In the data rows, the value 128 means zero.
Some points, one per row:
[120 116 173 111 109 124 136  99]
[ 80 131 141 135 128 115 128 111]
[119 134 159 100 108 143 133 101]
[115 100 116 129 176 103 108 113]
[131 148 121 132 107 148 129 153]
[136  97 168 106 142 112 118  99]
[106 129 145 114  98 126 142 108]
[ 58 190 125 144 103 172 148 152]
[ 89 123  93 150 160 121 113 127]
[168 126 115 122 114 126 142 144]
[135 136  99 150 113 145 150 179]
[143 147  85 135  81 158 161 161]
[117 116 144 115 133 139 131 117]
[109 145 142 100 129 158 132 132]
[158 123 138 106 106 136 137 129]
[ 98 143 106 136 143 121 130 128]
[140 103 141 100 116 127 132 131]
[146  98 226  75 117 107 139  79]
[ 84 117 114 142 208  94  81 108]
[111 160 105 141 117 166 150 156]
[ 81 146 120 136 121 132 148 104]
16 more points follow, each with its number after it:
[136 131  96 148 158 108 112 148] 0
[151 116 143 132 134 119 122 134] 1
[114 135  96 152 146 128 125 126] 2
[128 127 116 140 134 118 128 136] 3
[ 80 139 125 119 137 139 126 107] 4
[189 118 105 135 103 122 152 161] 5
[220 116 134 118  71 134 161 164] 6
[155 162  94 162  90 165 156 196] 7
[ 99 101 170  97 141 102 121  85] 8
[142 125 128 119 102 131 139 120] 9
[170 119 132 123  77 139 156 139] 10
[ 71 141 117 141 119 133 142 117] 11
[144 152 103 140 156 123 119 138] 12
[138 118 133 126 137 102 117 106] 13
[ 94 121 145 111 132 126 125 116] 14
[169 108 160 101  92 111 136  98] 15
Which two of these numbered points are nearest to each point below, ignoring the 3 directions in which the first points spread most? Their numbers follow each, nearest first.
[135 101 125 117 127 118 115 139] > 14 8
[160 132 139 103 104 135 136 143] > 0 14
[148 106 144 115 158 100 108 106] > 0 3
[113 133 129 132 124 111 112 118] > 13 15
[115 128 157  89 130 136 139  92] > 4 8
[ 58 146 139 135 140 128 131 116] > 8 14
[145 122 164  81 112 135 126 100] > 4 14
[ 83 161 151  95  97 161 138 107] > 4 14
[152 116 111 143 149 131 120 123] > 2 9
[ 71 166 100 153 101 162 127 134] > 9 10
[108 137 132 136 121 132 137 124] > 3 10
[125 112 151 119 130 117 129 106] > 3 10
[115 138 130 116 120 150 132 120] > 4 14
[160 101 131 128 127  95 117 132] > 6 3
[ 94 124  77 153 133 121 130 130] > 11 10
[129 127 123 107 128 130 116 114] > 4 9
[128 102 189 117 158  97 100  78] > 1 7
